In the rows, 128 means zero.
A single turn carries every row of the set below to another of its rows. Some are shown first; where does it send the rows asked next?
z430: [152  98 143 104  90 127 126  91 138 152 131 147 156 113 128]
z773: [172 113 133 108 121 155 119  95 119 131 131 134 132 121 118]
z887: [152  90 170 130 116 119 135  99 130 138 140 108 171 125 147]
z545: [149 112 144 108 128 131 132  99 121 129 121  85 121 126 119]
z958: [162 122 150 133 118 152 167 123 142 125 121 114 140 149 143]
z709: [181 143 166 121 109 153 153 108 142 122 139  99 130 138 108]
z793: [153  90 157 128 109 146 114 100 134 111 124 123 147 116 120]
z181: [157 118 164 123  91 170 147  94 134 119 133 108 111 157 129]
z507: [141 119 156 128 104 123 124  83 141 113 147 128 130 139  95]
z320: [128 115 146  92  76 136 141  87 118 129 168 126 141 132 117]
z52: [141 109 153 127  93 136 139 118 118 123 141 135 135  99 154]
z457: [182 123 149 136 100 149 153  95 130 153 102 110 142 137 143]
z446: [158 131 159 106  89 145 168 118 119 132 128  99 165 128 155]
z779: [128 114 158 120 102 119 127  96 101 143 159  94 126 129 131]
z503: [140 112 165 110 127 110 149 121 145 133 137 112 134 136 139]
z45: [178 123 160 135  82 130 139 113 134 153 163 134 159 123 118]
z267: [155  93 167 139  71 135 138  92 113 156 144 134 131 126 142]
z921: [146 134 142  95  92 157 116 100 123 123 114 106 136 125 121]
z55: [156 131 149 141 103 127 172  90 123 162 132 112 124 154 118]
z343: [156 119 166 104  89 139 166 109 132 126 110 100 142 111 153]
z339: [160 138 159 112  93 139 150  96 149 117 105 106 128 109 116]
z517: [185 133 151 137  89 135 156 116 114 161 152 118 149 123 134]
z250: [160 131 183 127  87 131 158 118 141 136 147  90 127 147 128]
z604: [149 113 144 100 117 138 165  70 132 113 116 107 130 124 128]
z927: [165 124 175 110  91 168 150  96 117 141 159  95 132 109 129]
z371: [144 127 130 128  98 108 138  91 122 128 110 132 164 129 124]
z40: [137 104 167 110 102 119 162  94 116 148 144 108 139 167 140]
z311: [155 137 144 148  90 152 128 102 100 131 147 123 156 151 125]
z50: [154 133 165 154 101 129 163  71 128 131 138  92 151 142 119]
z803: [156 117 164 122 105 134 155 101 114 156 160 126 102 123 126]
z193: [152 114 164  91  96 168 129 100 109 137 143 104 124 117 134]
z354: [134 117 145 112  78 130 132  99 122 140 169 136 148 157 118]
z727: [138 120 153 111 101 154 120  71 133 113 142 104 161 124 109]
z713: [147 137 168 121  66 112 162 111 136 143 143 104 140 147 124]
z315: [161  99 165 121 116 143 173 102 120 133 145 137 155 123 154]
z184: [140  99 173  94 114 132 133  76 146 131 148 105 146 120 114]
z607: [141 107 145 125 114 128 137  89 110 139 129 123 175 162 121]
z809: [159 116 135 122  89 133 126  62 133 149 130 121 166 121 109]
z905: [149 125 146 125  99 112 174  92 125 133 158 118 177 134 130]
z683: [161 131 141 129  78 135 177  81 135 120 141 122 161 154 119]
z836: [156 109 175  92 105 128 142  88 154 151 133  91 136 119 120]
z295: [151 121 147 132  97 157 162  99 120 115 133 109 105 110 130]
z998: [155 118 142 101 112 114 150  91 123 145 161 115 181 125 120]
z909: [165 121 138 126  78 141 129  88 138 146 141 127 161 168 111]
z59: [131 103 147 127  79 124 125  74 109 135 127 126 131 131 107]
z901: [186 147 134 118  97 146 173  97 113 139 134 112 145 137 121]
z275: [159 113 156 158  96 149 161  84 117 138 148 142 158 136 121]
z605: [152 100 153  90  82 147 127 108 148 137 129 136 148 120 137]

z727 moves to z683
z40 moves to z503
Where do these go?
z605 moves to z45
z275 moves to z295
z430 moves to z517
z50 moves to z604

A single turn carries every row of the set below to another of its rows. Some are shown first; where does it send the rows asked next?
z498: [141 117 118  97 136 127 172 118 103  95 124 134 122 130 160 172 135 129
 133 133 105 121 123 125]
z622: [136 133 129 106  97 132 147 104 128 129 152 127 131 133 139 167 103 149
 124 155 105 119 126 128]
z649: [137 127 123 123 105 157 100 126 136 126 133 137 136 146 139 148  78 132
 131 137  92 127 130 151]
z679: [146 124 124 127 126 163  93 131 133 140 132 141 130 137 141 146  87 124
 126 116  97 129 139 149]
z676: [155 125 114  98 118 128 168 106 116  97 134 126 117 134 160 173 130 135
 133 119 126 115 124 118]
z372: [145 130 127  99 105 128 126 113 132 149 161 132 131 137 140 169 114 141
 122 143 116 115 126 136]
z332: [144 123 127 101 116 127 182 105 115  94 123 112 117 113 159 161 121 132
 136 129 116 124 121 122]
z941: [143 128 108 124 129 149  93 133 129 118 136 143 135 150 149 154  87 132
 143 119 102 138 142 146]
z4: [162 133 124 101 110 134 115 123 128 128 179 119 122 130 137 147 116 138
 138 154 117 116 133 128]
z478: [162 125 123 110 141 144 148 134 114  89 123 108  79 103 127 134 126 115
 133 122  99 123 145 124]
z495: [140 112 129  97 140 134 109 149 139 130 112 124 131 111 155 132 120  89
 156 130  97 122 136 164]
z911: [123 103 117 108 121 153 131 111 139 113  92 119 121 104 132 150 116 127
 106 131 145 104 119 146]
z787: [157 118 129 122 130 162  95 146 120 117 153 134 131 139 155 128  92 117
 126 125 109 132 137 134]
z326: [136 145 124  87 104 123 128 123 126 137 155 124 114 127 130 166 118 147
 126 152 117 126 125 145]
z950: [128 118 113 113 113 169 120 110 157 119 107 125 132 103 141 144 116 129
 125 140 145  96 120 142]
z914: [128 110 107 116 116 168 124  98 138 114 102 123 132 110 139 155 110 136
 133 138 146  96 127 138]
z11: [146 128 129 112 140 149 143 131 128  96 110  92 100  97 146 129 142 114
 154 109 102 133 143 128]
z43: [165 113 115  97 125 131 150 114  94  87 144 116 113 137 148 160 129 128
 145 142 116 109 129 120]
z244: [152 105 127 107 142 152 112 137 135 118  94 124 123 112 146 135 119  85
 144 119  87 114 134 162]
z73: [143 113 134  98 142 148 107 134 129 122 105 118 144 103 151 136 118  90
 150 142  90 125 139 164]
z795: [134 123 126 122 117 158  86 139 122 123 140 124 132 157 137 144 105 136
 127 125  97 136 132 144]
z17: [150 126 126 108 129 139 155 129 138  92  99 102  99  88 150 130 117 106
 148 109 105 132 127 146]
z949: [125 111 111 115 119 157 130  99 137 118  98 115 116 102 124 155 111 139
 120 133 145 103 130 140]
z212: [141 123 128 101 123 139 166 117 110  91 133 107 122 129 160 157 151 133
 140 130 113 121 129 109]
z810: [133 136 131 102 104 137 129 122 127 126 162 118 126 145 135 160 135 151
 121 150 106 122 127 121]
z406: [147 148 123 106 136 151 150 132 146  90 108 116  98  90 142 136 126 111
 140 119  99 134 154 127]
z198: [143 114 128 110 123 150 105 142 142 113  99 118 125 116 145 127  98  95
 149 125  90 124 124 171]
z873: [140 127 117  86 119 132 166 123 107  81 118 130 119 139 163 168 130 125
 133 133 119 120 126 124]
z730: [140 108 134 109 136 149  94 146 126 120 108 101 125 121 140 126 126  99
 151 122  91 129 134 161]
z399: [126 113 115 116 119 167 124 118 153 108  98 128 124 105 142 142 113 128
 107 126 147 107 117 141]
z385: [141 132 118 123 130 161  93 127 113 125 134 134 134 135 148 153  83 138
 134 120 107 146 135 152]
z365: [141 140 116 100 115 119 130 116 137 134 158 131 120 129 125 171 122 149
 130 154 100 123 134 137]
z384: [160 133 118 104 135 138 157 123 143  96 107 110  90  93 140 144 137 109
 144 109 104 119 138 133]
z369: [144 139 122 113 146 144 156 140 136 105 114 122  91  90 149 136 126 116
 142 106 102 138 143 131]
z169: [154 101 142 101 142 145 116 153 120 117 121 117 115 111 142 120 122  85
 128 137  92 118 136 148]

z949 moves to z399
z212 moves to z730
Where do these go?
z385 moves to z873
z649 moves to z332
z384 moves to z679
z43 moves to z169
z941 moves to z498

A single turn carries every row of the set below to another of its rows. Some are shown first; where does it send the rows asked next?
z49: [135 153 144 113 141 142 115  96 139 113  99 144 117 136 145 138 119 146
 144 105 131 150 111]
z965: [128 125 132 115 127 111 131 159 127 117 149  83 117 123 117 124 130 113
 137 113 132 131 145]
z906: [122 150 152 122 121 127 131 138 138 128 140 155 103 139 105 126 123 135
 161 135 156 115 128]
z945: [125 129 133 113 128 116 133 162 117 104 148  98 108 123 124 125 131 123
 130 109 144 122 151]
z63: [138 150 144 115 140 138 114  94 148 124 100 132 124 136 139 136 117 139
 150 108 122 157 106]
z765: [146 120 124 119 125 130 121 116  93 124 123 137 142 144 152 127 161 153
 133 132 134 126 111]
z634: [126 144 150 126 120 122 128 135 153 144 143 138 114 139  96 124 121 123
 169 139 142 126 120]
z758: [149 122 146 131 115 125 127  98 111 124 117 132 113 120 110 120 119 139
  91 142 133 153 141]
z115: [136 147 139 142 144 108 140 111 143 129 144  98 132 132 142 134 127 108
 133 113 102 108 148]
z398: [150 121 145 131 114 122 127  96 115 128 116 126 116 120 108 119 118 135
  94 143 129 156 138]
z422: [147 119 144 136 117 128 124  99 115 121 122 136 114 122 108 122 121 140
  87 140 134 151 138]
z345: [123 123 131 120 131 120 128 164 125 105 156 100 112 125 120 128 134 121
 127 108 141 123 146]
z347: [136 146 142 120 142 142 110  96 152 120 106 139 125 138 138 139 120 141
 145 106 123 156 104]
z229: [147 116 143 138 118 128 122  99 121 125 124 133 118 123 105 123 121 137
  89 140 129 155 134]
z550: [150 117 144 136 116 124 124  97 121 129 121 126 119 122 105 121 120 134
  92 143 126 158 134]
z464: [126 156 154 114 116 120 137 134 133 134 130 144 103 136 106 121 119 131
 169 139 154 119 131]
z54: [149 113 122 125 126 126 116 114 109 137 128 123 152 145 143 126 161 143
 138 135 121 136 102]
z66: [137 154 146 111 138 137 117  94 140 120  96 135 120 134 144 135 116 142
 149 108 127 154 111]
z917: [131 141 136 149 149 117 135 116 148 121 154 112 131 135 141 139 132 113
 123 108 107 103 146]
z238: [122 143 149 128 123 128 126 138 151 134 148 151 110 141  98 128 125 130
 161 135 149 120 121]
z504: [150 124 126 113 122 124 125 113  90 130 115 126 143 141 153 123 157 149
 140 136 130 130 113]
z361: [133 148 142 119 143 145 111  98 147 114 106 146 120 138 141 140 121 146
 141 104 129 151 107]
z151: [145 113 122 126 128 132 116 117 105 128 131 135 148 146 146 129 163 150
 132 131 129 130 105]
z312: [128 152 153 117 116 117 134 132 143 144 133 133 110 136 101 121 118 124
 173 142 144 126 126]
z781: [129 146 138 145 148 120 138 117 136 110 150 123 123 135 148 139 133 121
 119 105 118  95 153]
z492: [152 120 125 117 122 121 122 111 100 139 118 117 149 142 148 123 157 143
 144 138 122 136 107]
z527: [126 120 130 122 130 117 127 162 132 112 157  91 117 125 115 127 133 115
 131 110 134 129 142]
z114: [132 155 142 134 144 113 146 114 124 112 138 116 119 131 154 134 128 120
 125 109 120  94 160]
z30: [128 131 134 110 125 111 135 159 117 112 144  87 111 122 123 122 129 117
 137 113 138 127 150]
z833: [137 156 142 132 141 106 147 110 128 124 134 100 124 129 150 131 125 112
 134 114 110 103 157]

z115 moves to z781
z63 moves to z361
Where do these go?
z758 moves to z550
z151 moves to z504
z30 moves to z527
z312 moves to z238

